One vector is turned by the same rotation once a step. Each row is the vector after some number of steps, and that number follows the row.
The counts run from 0 to 1053.
[-13 -17 -12  -3   5  15 -22   4 -19   5 -18   2 -19  -3  17  -7  15   7
   9   0 -11 -16 -18   0 -18   2  -8  19   2 -22 -10  -6   5  12   0 -10
   0  -9 -21   8   4  21  18  12  17   1  15  30  18 -12   9  -2   0   0
  -9 -15  11  -7   8   6   5  -9]
737
[-15   2  -7 -19   8  -6   3  -3   3  -8  11  -1   7   7  -1 -31  38   7
   3  11 -18 -21 -27  17   2  21  -2  22 -17  -8 -15   1  -4   0   3  -4
  -7   3  -4   2   5  31  -2  -3   3   6   8   8   1  -7   2  20  -6 -11
  -2   5 -19 -10   3  10   0 -11]
162
[-18 -16   5 -27   1  -2 -12   8 -20  -6  -8   8  -3  17   3 -17   2  13
  17  12  -5 -13 -17  10   5   8  -2  11 -20   7 -22   1  11  15  -7   0
  -5  -2  -8  -6   8  35  -9  26  -3  21  11  14   3  -5  -9   3   2 -18
  11 -11  -5  -1  -1  14  -9   1]
365
[-21 -18  13   1  12   1 -11 -11  -3  17 -21  -8  -2  18  11 -11  12   0
 -17   0 -20   1 -15  -9  10  -6  16  14 -24 -11   3   4   0  -4 -11 -17
  -5  -2 -16  -4   5  29 -15  18   4   2   7  -5   2 -11  -3   6   6  -2
  16  10 -13 -11   6  26   4 -11]
845
[-16 -23 -16 -19  19  12  -1  -6 -12  12  -4   6   6   3  -1  -5   9   8
  -2  -4 -13 -14 -19   1   7   2  -1  25 -11 -19 -22 -11  -6  -4   7  -7
  -2  21 -25  -7  -1  11 -11   6   4  -3   3   2  17 -23  -1  23  -7   3
  -3  -7 -16  -5  12  26  -9  -9]
521
[-19  -6   3  13  -1  -2 -22 -14  -2  22 -26 -15  -2  11   7  -6  10   2
 -11   3 -31   4 -11 -14   3  -8   9   9 -16 -14   4  -6  -9   2 -16 -16
   0  -9 -14  -2  10  24  -2  17  12  -1   6  -1  10 -25   0  13  -4  11
   9  13  -5  -8  -4   4  17 -16]
616
[ -5 -15  -9   8   0   6  -4  -5  -7  18 -19  -8  15  -4  -6   6  22   2
   7   4 -35 -21  -5   1   8  13 -12  14   0  -7  -8 -16 -13   8   6  -7
   7   7 -40  -2   4  26   8   4  11   3  -4  -4   4 -13 -10  25   1  -5
  12   3  -8 -14   5  -4   6  -5]
649
[  1  -8 -22  -6  -4  -6  -2  -5 -10   8  -9  -2  13   0  -7  -7  12  10
  20   0 -24 -22 -11   7  10  14 -12  11  -5  -2 -32 -16 -14   9  12   4
   7   5 -32  -4   1  12  -3  15  10  14   5   8   3 -23 -10  33  -6   2
  12  -5 -18  -3  -6  -5  -7  -2]
979
[-10  -6  -7 -36   7 -10  -9  11   3 -14 -14 -11  -2   1  -3 -26  20   7
  -3   4 -19 -14 -23   8 -13  16   6  18 -12   4 -11  16  -4   6  17   0
  -3  -7  -9   3  12  24   0  26   6  -3  13  16  12  -2   1  -4   7  -9
   6 -10  -8  -2   7  -8  -2 -20]
280
[-10 -17  -7 -20   6  18  -6   1   0   4 -13   5 -14   1  15 -11  27  16
 -12   5 -13 -22  -9  -2 -16  11  -8  24  -8 -19  -2   0  13   2  -6 -12
   2  -6 -17  13   5  31   0  -2   5  -3  18   4  17  -7  19  10  -2  -7
   2  -4  -8 -10  25   7   8  -3]
47
[-13   2 -12  -9   8  -2   0  -4   2  -3  14 -14   8   8  -1 -32  27  -6
  15  16 -21 -17 -33  11   4   8  -2  12 -10  -6 -22  -6 -10  11  12   5
  -7   5 -11   8  11  18   5  14   4   9  12  13  -2 -13  -1  24 -15   2
   7  -6 -15  -6  -4  -5   8 -12]
392
[ -6 -16 -11 -18  11 -10  -6  -4  -6 -10  -7 -10  23   5  -9  -8  19   1
  -4   5 -32 -10 -15  -1  19  22  -8  16  -8  14  -2  -4  -7   2  -1  -7
   8   8 -23 -15   9  32  -3   5  11   7   0 -11  15 -21 -10  26  -4  -5
  -3  -2 -18  -5   6  -5   4 -21]
877
[-25 -13  -5 -28   1  20 -14  -1   2   7  -6  -2 -25  12  -2  -5   0   1
  -7  -1  -8  -3 -21  -1  -3 -11  -6  19 -17 -13   2   7  10  12  -1   3
 -11   3   5  -8  11  35  -9  24   1  -1  16  11  15 -23   9  12 -12   1
   7 -12  -7   5  15   7   5  -9]
1051
[-11 -17   3 -20  -4 -11  -4   1  -1   9   5  -7   3  15  -7  -5  -5   4
 -13   2 -23  -7 -17  -8  20   0  -1   8 -22   7 -13  -2   0  10   7 -10
   8  -5 -10   5  14  26 -15  29  -8   8  18 -12  10  -8  -4  21  -1  -7
  31 -13 -25   7   7  -5  17  -7]
70
[-21  -3 -17 -25   4  -2 -14 -10  -4   2   0   9  -5   4   0 -14  15   9
  -8  -4 -18 -15 -12   1   4  11 -15  11  -4  10   1   7   2   8   2 -10
   5  -1  -5 -10  14  25 -15  25   1   8  23  14   6 -31 -10  31  -5  -7
  -2  -3 -17   7 -10 -13  -6 -10]
339
[ -1  -5 -15 -10  -4  -1  -4  -4   0  17   0  11   6  -4 -11 -19  15  18
 -11 -17 -26 -14 -10  -5   3   4  -8  12 -21 -12 -11  -5   2  -7   4 -13
  11  -1 -12   3  11  21 -18  11   2   0  13 -13  18 -17   7  35  -9   7
  11  -2 -22   0   3   9  15  -5]
224
[  6  -6 -23  -7 -26 -19  -3   6   4  -8  -4 -13  -9   5  -5 -10  10  13
   1  10 -21 -10 -25   3   0  10  -8  30 -22 -12 -24   5 -18   9  14  -4
   4   2  -1   1  -6  29   7  -4  17   7  -4  11  21 -14   3   6  -6  -7
  10 -11  -9   2  -8   6   9   4]
706
[ -6  -3 -12 -22  -2   6  -7   7   1  -1  -2   1   7  -2   5 -23  21  23
  -8  -7 -26 -16 -14  -1  -8   1 -17  14  -9 -11  -7   4  -1  -4  10 -18
  12  -8  -7  12  12  15   1   4  13   1  19  -1  34 -26   8  17  -7   1
  -5   4   2  10   1 -17   3 -14]
227
[-28 -13  -3 -24  14  20  -8   6   5   1 -17 -23  -9  18  15 -13  14  -2
  -5   0  -2 -11 -20   0   4  -5  -6  12  -9 -19   1  15  12  -3   7  -9
   6   3  -6   4  16  30  10   9  15   8  15  -1   1 -14   9   4  -4  -4
  20  -1   3 -11  16  10  -6   1]
575
[-14  -1   7 -14  -5   1   4  -1  14  17   2 -12   2  10 -17 -13  14   5
  -6 -14 -22 -17 -28  15  13 -13  -7  15 -21 -17 -13   8  -9  -8  19  -2
  -8  -2   8   0  12  30  -4  14   0  -1  11   5   3  -8  -4  21  -2  -9
  26   5 -14  -1   7  -4   2 -10]
870
[ -6 -18   2   3   0  22  -2   6  -6  10 -31 -12  11   8  -3 -11  13   7
  20  -8 -22 -17  -2   3  10 -10 -20   4  -4 -11  -8   2  -5  10   5  -1
   9  -6 -30   0  17  39  11   6  19  11  -1  -4   5  -8  -7  15   6  -6
  30   2   7 -15   2  -6   3   5]
268
[ -3  -8 -24  -2   1 -15   0 -12   7   2  -1 -11 -12  15  19 -11  -8  -1
   4  -3  -9 -20 -23  -6  13   7   1  21 -11 -10 -20  -4  -1   5  17 -13
   4   5  -6  14  10  10   4  18   7  23  23   6   8 -23 -11  29  -8   1
   8  -9 -21  -2 -15  -6   1   0]
834
[ -5 -13  -2 -17 -13  -6 -21  10 -13  -9  -3 -16   4   7   3 -11   5  14
   8   1 -19  -5 -27   1   3 -11 -16  15 -11 -16 -14   1  -5   5   4  -5
  11  -6  -9   4   3  13  25   6  23   6  12  13  28 -27  10   3 -12   3
  -3  -5  16  14   6 -15   1 -18]
559
[-28  -2 -16 -10   4   8 -19   1  -9   4   3  -2 -11  12  17 -15   9   1
  13   4  -2 -19 -25   7  10   2 -13   8  -3  -9 -12  -5  10   9   7 -10
   0   1   6   5  17  31  16  15  10  23  18  17   0 -21   2  19 -12  -4
   3  -6   8  -5 -17  -1   5   7]
951
[-19   0  -9 -14  -6  15 -16   4   7  13 -27 -24   4   8  -5   0  20  12
   3   0 -20 -11 -10   4   2  -5 -18   8  -7 -18 -11  -6  -6   4   8  -9
   4  -9 -11   4  13  28  24   0  19  -2   4   3  11 -20  12   7   2  -2
  23   8  12  -2  15 -16   7  -6]
115
[  5  -7 -11   2 -15 -24  -9   3   3 -12 -13 -22  -7  13  -8 -22   4  -5
  11   1 -18  -8 -23  -1   6   9  -3  12 -11   3 -19   4  -6  14  11   1
   0 -11  -7   5   9  35  10  16  15  18   7  11   7   0  -4  10   1  -7
  20 -14  -7  -7 -13 -12  22  -9]
1038
[-12 -17   6 -18   0  -5  -7  -1  -8  16   1  -3   6   9  -6  -8  -1   6
 -13   2 -25  -4 -15 -10  19  -3  -3   1 -20   3  -5  -3   5   6  -1 -10
  14  -7 -13   6  14  25 -13  26  -5   6  21 -18  12 -12  -1  22  -5   2
  27 -11 -23   4  14  -3  17 -12]
71
[ -5 -24   6  -8   2 -13 -19   8 -19 -10 -21 -19   2  13  10 -20   5  -1
  27   6  -9  -7 -23   0   4  -2   6   8 -10  -4 -16   7  -4  15   1   9
   3  -2 -26  -4   6  14   9  26  20  19  10  19   2 -11  -9  -4  -1  -1
   6 -13   6  -9  -7  -2 -15 -15]
892
[-10 -13  -7   5   0 -14 -17  -9  -3   6  -6 -16 -13  12   2  -7   6  -7
  -2   4 -16  -7 -29  -1   6   1   2  15 -11 -13 -21 -17  -1   7   2 -10
  -6 -15  -7  11   4  24  21   9   9   8  17  20  14  -7  15  14  -6   4
   9 -16  -5  -3  17  -1  28 -18]
887
[-11 -17   7 -17   1   0 -12   3 -10  15  -3  -2   8   6   1 -11   3  11
 -13  -1 -24  -4 -14 -11  12  -8  -7  -1 -19   3   1   2  13   4  -5 -17
  18  -7 -18  10  14  22 -11  28   2   5  28 -18  12 -19   3  20 -11   3
  21  -6 -17   6  13  -3  10 -11]
72
[-15 -10  -4   3   8   7 -11  -3  13  12 -10 -16  -6   8   4 -12   5  -1
  -8 -14 -20 -12 -27  -6   1 -17   1  26 -18 -29   2   6  -3  -7   6 -13
  -9   3   3   1  14  30   1   6  10  -1   9   3  29 -19   8  16  -6   7
  -8   5  -2  -4  -5   7  17 -20]
80
[-13 -10   2  -4  17   0   2  -4   6  18  -6  -7   1   8  10 -19  16  -2
  -4 -14 -14 -24 -25   8  10  -3  10  23 -19 -24 -11  10  -2 -15  17 -13
  -8   9  -6   8  11  16  -8  16   1   7  12   5   4  -5 -10  14  -1  -4
   6   6 -17 -18  -8  22  -3  -8]
308
[-19 -24 -10  -8  10  -7  -6  -1 -16 -11  -2 -11   3  19  15  -7   3  -2
  10  31 -19  -7 -27   2   7   9   0  26 -13  -4 -26 -12 -10  21  -2 -10
  -6   5 -18   0   0  25  19  -3   8  16   0  12  22 -10  -2   2   1  -8
  -5 -12   1  -1   1   6  10  -7]
1004
[-10   3 -29  -6 -10  -3  -5  -2   9   3 -15 -12 -20   8   7 -13  20   3
  -5   2 -15 -22 -13   2 -10  13 -10  16   3  -3 -13   9 -11  13  23 -11
   5 -10  -7   9  10  28   7  14  14   5  15  23  -2 -13  -7  13   8 -12
  22  -4  -9  -4 -15 -17  10   7]
654
[ -3 -10 -24   4 -10 -12  -7  -9  -2  -4 -25 -18  -7  20  11 -11  10  -1
  -7   2 -25  -5  -5 -14   6  13  -7  17  -1   4  -5   3 -16   9   4 -15
  13  -9 -23  -3   7  20   1   6  27  13   7   9   8 -27 -11  20   6  -2
  11  -1  -6  -1 -21 -18   6  -7]
501
[ -4 -16  -9 -16  -7 -18   0  -1   2 -17   1 -20  -8  19 -11 -14   5  -9
 -12   6 -19   5 -28  -5  14   7   2  27 -22  -2  -8   5  -9   4   4   0
  -5   5  -5  -8  -3  33  -4   2  12   8   0  -3  21 -15   6  11  -7  -3
   8 -18 -18   2   9   6  13 -14]
18
[-13   2  -8 -23  -8  -8  -9   5  -7  13   2  -2   1  -6  -4 -19  27  18
   3  -9 -20 -28 -27  16   0   5 -10   5  -7  -4 -18  15 -10  -2  28  -8
   8   0  -5   6   9  15  -2  28   5   2  13  21  -6 -10 -12  13  -3 -10
  13   1  -8   0 -13  -3 -20  -2]
867
[-11 -12  -3 -11  11  13  -5  -6  -5  14   5   4   0   7  12 -25   8   6
  -3 -14 -14 -15 -18  -2   2 -16 -10   4  -7 -16  -9  -1  12  -5   4 -13
  12  -5 -13  15  19  10 -10  22   3   9  36  -2  16 -20   5  30 -13  11
   9  -6 -13  -1   1  -5   8 -15]
455
[-28  -7 -10 -24  19  11 -12  -6   3  14  -4 -18   8   9  -8  -6  21  -2
 -15  -3 -20 -10 -21   6  12   3  -5  11  -4  -9  -7 -11  -2  -7  10 -14
   0   2  -7   0  11  23   3  10   6  -8  10   4   8 -22  12  20  -2   6
   9  -1  -8  -2  23  -4  10 -20]
343
[-12 -10  -3   1 -23  13 -10   0   5  19 -20  -5 -24   6  -1   8   7  16
  11  10 -19 -15 -18   4 -14  -6  -4  21 -19 -29 -12  -6  -8  21  -1   3
 -14  -9  -8   0   1  34   8   6   8  -2   3  17   8 -12   4   4  -2  -8
  17  -3   1  -4  15   1   5   3]
591
[-13  -5 -11 -17  -2   8 -13  -9  -4   8  -4   9 -12   3  -1 -10  10  14
  -6  -5 -20 -15 -10  -2   1   0 -16   9  -5   9  10  14   5  11  -2  -5
   2  -4  -4 -10  15  28 -19  26   6   8  22   7   4 -32 -13  29  -9  -6
   4   0 -17   1 -12 -18  -6  -5]
338
